In the rows, zero is written as 128.
A single turn carries every row of the set below to another of its rows. Some are shown first; where does it send the rows asked next?
J516: [108 128 166 162 132  87 128 124 126  77 131  94 163 141 112  85 148 131
  98 107 128 128 105 112 132 120 116 132 119 112 154 139 149 122 120]
J155: [160 137 134 144 149 124 142 150 109  85 123 112 157 132 141 127 133 118
 136  83 104 130 151 160 133 134 129 158 121 112 135 139 135 124 131]
J274: [153 134 125 135 148 122 140 149 112  88 113 110 164 135 147 129 126 111
 133  92 108 130 148 159 131 130 124 153 112 111 124 142 136 125 137]
J470: [151 133 135 143 153 120 136 123 157  74 136 126 157 112 127 143 132 150
 109 103 121 122 177  92 140 128 125 161 125 119 120 106 126 132 100]
J839: [150 132 147 138 149 122 135 125 153  79 138 130 155 116 121 137 127 156
 109  99 119 132 176  93 133 128 125 167 125 126 122 109 125 129  99]
J204: [139 139 162 124 143 145 140 116 126  67 148 144 170 114 141  99 149 152
 138  94 126 122 158 120 132 135 121 162 125 128 105 121 130 122 121]
J7: [154 134 123 142 150 120 141 148 114  84 118 107 162 132 148 133 131 110
 134  90 107 123 148 159 136 132 125 151 117 108 129 140 136 126 135]
J351: [133 134 159 113 143 140 138 114 128  70 141 145 175 117 144 100 142 147
 134 103 130 126 155 119 129 130 116 160 117 133  95 127 133 118 126]
J506: [110 131 165 168 134  90 128 125 125  73 135  93 161 138 111  87 152 131
  98 104 125 124 106 114 135 121 116 132 122 110 157 137 149 124 115]
J423: [131 134 134 124 147 138 138 109 135  62 139 135 181 112 158 114 149 138
 135 109 136 104 157 118 140 133 119 154 114 121  92 122 133 121 127]
J110: [104 124 158 161 134  87 126 123 128  77 127  93 167 140 116  88 147 126
  95 112 130 127 104 113 133 119 113 128 114 111 148 142 149 121 121]
J428: [145 130 152 125 147 121 135 125 152  85 131 135 157 117 122 134 121 155
 105 100 121 143 173  93 126 125 121 166 118 132 117 115 125 126 105]
J134: [104 135 149 154 127  71 135 135 123  93 131  95 168 141 136 102 129 121
  98 123 141 127 112  96 128 130 118 134 107 106 137 118 160 110 115]
J475: [110 132 159 174 135  88 130 121 127  70 134  90 162 136 112  88 157 130
  99 104 127 119 107 112 141 121 118 131 123 106 156 136 148 126 114]
J995: [143 126 124 138 151 118 134 119 159  76 130 126 162 115 134 149 127 144
 107 112 126 118 174  92 140 126 122 156 116 120 112 110 128 130 107]
J883: [137 136 136 134 145 142 140 110 133  57 146 133 175 109 151 113 153 141
 140 104 132 100 159 119 144 138 123 155 123 116 101 117 131 125 121]
J644: [157 136 136 137 147 124 140 150 109  89 120 113 159 134 139 124 128 117
 135  85 104 137 149 160 130 131 126 157 117 115 132 141 134 125 132]
J121: [107 139 140 165 129  74 137 132 123  86 135  90 168 139 137 109 138 120
 100 122 139 115 115  98 136 133 121 130 113  97 142 112 159 114 110]
J821: [119 147 161 174 129  79 139 138 116  83 149  95 158 138 120  98 141 132
 104 106 131 122 119  98 134 137 127 140 123 101 155 108 156 117  99]
J528: [155 134 132 134 147 120 140 151 110  89 115 114 162 133 144 125 125 115
 134  89 106 134 146 158 128 131 124 154 114 116 129 143 134 122 135]
J53: [142 140 151 135 146 147 143 113 127  59 153 140 169 111 141 106 155 149
 140  97 125 109 161 119 140 137 123 160 128 119 107 117 130 123 116]
J462: [139 125 143 120 149 118 131 125 155  85 126 133 162 118 130 139 117 148
 102 110 124 141 170  94 125 122 119 162 114 133 110 117 128 123 110]
J750: [103 127 153 165 135  85 128 122 130  74 128  89 166 139 118  91 150 124
  97 111 132 119 103 113 137 118 114 128 116 108 148 139 151 123 123]
J871: [107 128 152 172 135  87 129 122 130  70 131  87 165 138 119  93 153 127
  97 110 130 116 107 111 142 122 119 127 120 104 152 134 149 124 118]
J684: [128 130 143 115 146 137 136 112 133  69 136 139 181 115 155 107 142 141
 132 109 135 119 155 119 132 130 115 155 112 130  88 127 136 118 130]
J432: [115 144 171 160 125  78 138 139 115  91 145 100 159 143 118  92 134 135
 102 107 131 136 116  97 125 134 123 142 120 110 152 114 156 113 103]
J540: [158 135 127 144 150 124 140 149 111  81 120 109 158 130 143 129 132 115
 137  86 105 124 151 160 137 134 128 153 118 107 133 137 136 127 131]
J672: [138 124 129 127 152 118 134 121 159  83 124 127 166 116 134 144 122 142
 103 115 128 128 170  93 133 122 118 158 111 127 107 115 128 125 111]
J477: [108 139 163 153 125  75 135 137 118  96 135  99 165 143 127  94 128 129
  99 115 136 136 112  98 122 132 120 138 110 112 142 119 160 110 112]
J846: [114 144 147 175 131  77 140 133 121  82 144  89 161 138 131 105 142 126
 104 114 136 113 118  98 139 135 127 134 121  96 149 107 159 117 104]

J121 turns into J134
J644 turns into J155
Now these:
J53 turns into J883
J995 turns into J672
J871 turns into J750

A single turn carries every row of the set below to another of its rows. Some are shown first; where does it send the rows asked next?
J89: [120 130  96  97 142 132 155 135 131 129 150 147 136 152 147 140 130 132
 122 138 132 124 122 104 128 119 109 156 110 144 137 122 132 114 131  98
 134 126 100]
J103: [125 113 134 112 135 101 129 126 130 130 125 124 148 148 133 119 118 130
 100 108 146 102 141 156 126 117 119  82 126 139 110 147 141 143 125 153
 121 121 134]
J166: [106 116  95 109 144 134 161 119 160 120 156 145 140 164 125 146 146 126
 126 130 141 149 121 123 115 121 112 149 114 136 139 113 107 127 101 132
 134 120 125]
J324: [121 121 148 110 138 141 151 119 152  90 124 132 186 144 156 165 121 109
 118 140 143 119 153 167 146 130 122 116 128 136 149 129 140 120 136 119
 140 143 152]
J825: [138 116 126  88 137 128 112 113 155 121 115 153 155 143 136 139 119 113
  94 111 145  97 136 142 155 134 143  98 138 117 112 138 125 145 138 140
 133 143 131]
J885: [112 138 142 112 131 130 151 131 148  95 128 116 158 149 147 140 141 102
 140 143 135 147 139 130 117 130 122 106 104 138 163 126 113 101 115 117
 127 136 159]
J908: [118 126  93 100 141 127 160 127 147 115 168 146 137 153 139 142 141 139
 117 134 133 118 129 117 123 129 115 154 112 138 132 123 121 118 133  99
 144 117 101]
J948: [105 116 102 107 147 146 146 125 152 119 139 147 139 165 123 137 139 116
 133 133 143 156 116 108 115 116 115 154 114 130 147 118 112 126 101 122
 125 134 127]
J325: [128 110 124 118 136 106 126 128 131 123 116 141 143 144 134 137 112 137
 100  96 148 112 127 146 136 110 109  76 128 143 119 142 123 144 120 158
 119 128 132]
J18: [104 123 110 109 143 138 149 123 146 125 148 148 146 164 123 143 143 118
 127 136 146 158 120 129 113 127 105 152 115 131 133 114 101 129 100 144
 136 127 129]
J818: [122 133 101  97 137 130 152 133 127 120 159 150 134 150 143 137 131 143
 115 134 131 114 127 122 120 134 113 158 111 136 131 128 119 120 146 106
 148 124  95]
J563: [121 124 124 114 139 127 167 123 134 111 125 122 156 145 156 138 117 119
 124 140 107 117 158 139 134 132 119 130 102 135 173 136 128  89 144 110
 134 141 138]
J499: [130 114 128 114 138 112 133 124 121 134 112 133 145 147 132 126 110 129
 111 100 150 115 125 158 124 115 113  75 132 148 118 143 134 146 122 152
 121 131 133]
J574: [140 115 125  90 142 128 126 109 147 134 116 151 161 144 125 138 129 100
 103 131 139  95 133 155 146 135 143 107 130 118 110 139 127 149 137 142
 134 150 132]
J836: [122 125  90  97 138 127 155 130 131 126 158 154 142 151 142 138 128 135
 120 130 133 123 123 112 125 125 108 151 115 152 138 123 128 105 140 106
 139 118  98]
J978: [117 125 116 116 137 133 168 121 133 107 127 123 165 145 156 150 112 122
 121 140 111 116 159 136 131 136 113 132 104 145 172 143 135 101 140 106
 134 146 142]
J924: [120 129  94  97 129 128 147 142 137 114 155 146 128 156 148 136 123 141
 114 131 129 126 123 108 135 118 113 152 111 141 131 120 121 114 139 110
 136 119  96]
J600: [117 128 143 104 136 139 148 119 149  97 120 125 192 146 160 159 116 104
 122 145 135 119 157 159 145 130 120 110 122 141 150 135 139 125 136 115
 129 147 158]
J453: [127 124 135 129 123 129 164 132 131  90 113 116 159 140 149 150 127 131
 110 103 140 119 149 155 112 129 121 100 121 158 167 138 137 128 133 126
 145 141 149]
J393: [127 106 127 117 128 104 132 136 114 129 126 139 146 143 124 124 128 127
 105 109 151 104 128 152 122 115 111  80 116 150 116 145 129 146 122 152
 123 123 130]
J526: [138 116 131  86 143 133 114 110 142 128 115 149 163 151 134 127 115 103
 109 116 150 100 138 155 144 136 144 101 142 123 110 143 135 142 144 135
 135 142 131]
J565: [110 137 135 111 129 136 150 128 150  91 127 118 169 148 150 148 138 105
 135 144 139 147 142 127 114 133 118 108 108 150 167 133 118 115 114 111
 130 140 161]
J240: [112 116 100 108 150 147 150 119 155 119 149 153 140 161 124 144 135 115
 137 129 145 158 111 117 112 129 116 146 117 133 136 117 104 123 102 125
 135 131 131]
J524: [121 106 129 112 142 110 128 124 117 130 111 138 150 139 136 138 110 137
 110  96 151 111 132 150 127 116 115  81 125 146 118 148 137 148 121 150
 119 130 134]
J101: [118 126 129 122 124 127 160 131 127  94 109 109 163 144 153 143 121 126
 116 111 131 120 154 149 111 131 121  99 114 161 170 147 133 132 129 121
 135 147 156]
J781: [135 122 135  93 143 120 122 104 155 129 115 133 154 148 129 127 124 110
  99 122 141 100 138 155 137 137 144  98 136 118 109 141 133 150 133 146
 129 141 135]
J925: [133 118 130  89 141 127 114 103 147 129 105 152 169 140 141 134 122 112
 108 114 151 106 137 145 146 135 140  99 138 127 116 140 137 154 142 137
 131 143 134]
J330: [111 120 100 110 140 143 145 129 160 117 142 142 131 165 129 141 131 121
 127 130 137 159 111 114 128 121 118 149 114 122 134 110 101 130 103 134
 129 132 128]

J393 turns into J18
J825 turns into J924
J563 turns into J453
Now these:
J925 turns into J89
J166 turns into J781
J101 turns into J565
J836 turns into J499

A single turn carries every row of the set below to another of its rows. Some are shown first; where does it send the rows asked next?
J659: [119 153 148 120 149 131 121 116  98 106 150 144 144 172 134 130 124 135
 117 106 123 142 133 141 144 111 122 109 138 103 127 134 159 129 135  98]
J598: [121 134 130 100 125 120 141 166 140  98 145 133 113 116 154 133 111 114
 126  94 106 125 129 155 128 131 109 145  96 123 161 121 132  98 149 121]
J371: [102 148 157 134 136 136 125 119 106  92 145 144 155 163 138 134 128 122
 121  99 129 128 140 131 135 106 134 118 132  91 129 129 142 122 133 117]
J142: [124 126 125 110 126 118 128 154 118  97 134 132 109 109 147 101 105  92
 136 124  88 146 119 131 141 129 114 127 114 142 134  89 130 114 123 135]
J882: [107 150 149 144 127 108 136 142 145 113 140 153 102 150 126 114 151 126
 114 123 152 156 136 128 125 151 130  98 138 117 143 122 144 134 125 128]
J473: [111 140 139 115 115 105 118 139 124 121 150 142 101 110 148 122 108 100
 136 114 111 141 143 144 145 142 102 135 122 138 155 100 152  99 157 133]
J191: [127 124 140 106 143 118 137 158 141  85 134 139 100 115 146 112 100  96
 135 124 100 141 116 131 140 125 119 119 108 132 124  93 124 108 126 129]
J815: [115 136 140 115 137 119 115 134 127 117 139 145 106 116 159 107 104  83
 144 114 108 130 140 135 147 135 100 133 116 127 149 108 150 106 167 129]
J193: [119 150 153 132 148 144 116 128 120  95 140 159 143 170 150 140 125 125
 118 102 128 134 140 146 139  98 131 131 128 108 121 127 142 122 122  99]
J641: [107 153 118 126 164 146 136 144 102 105 137 106 135 136 142 106 150 142
 132 111 119 155 122 134 117 130 117 125 120 127 148 138 151 154 112 108]
J435: [112 147 142 136 153 108 134 142 136 119 133 152 105 157 134 117 148 140
 118 116 134 172 135 141 117 146 134  91 140 134 139 119 159 135 119 115]
J617: [124 152 126 124 161 149 114 154 113 117 132 117 144 133 140  90 158 120
 128 116 118 144 120 118 127 135 111 130 113 131 140 136 131 146 110 106]
J199: [120 130 132 109 114 116 141 160 124  93 147 138 124 116 145 142 103 114
 130  98  97 129 125 163 140 112 112 140 104 125 149 103 134 101 137 125]
J848: [ 99 140 115 130 151 142 128 148 115 101 129 102 145 136 140  91 161 120
 117 112 132 142 120 124 120 131 120 133 120 121 147 132 138 144 110 124]
J112: [115 156 147 143 138 120 131 146 151 122 147 154  93 145 131 114 152 146
 131 110 143 160 149 129 128 155 134 114 128 129 131 126 148 125 132 115]

J193 turns into J617
J882 turns into J371
J191 turns into J815
Now these:
J659 turns into J641
J473 turns into J199

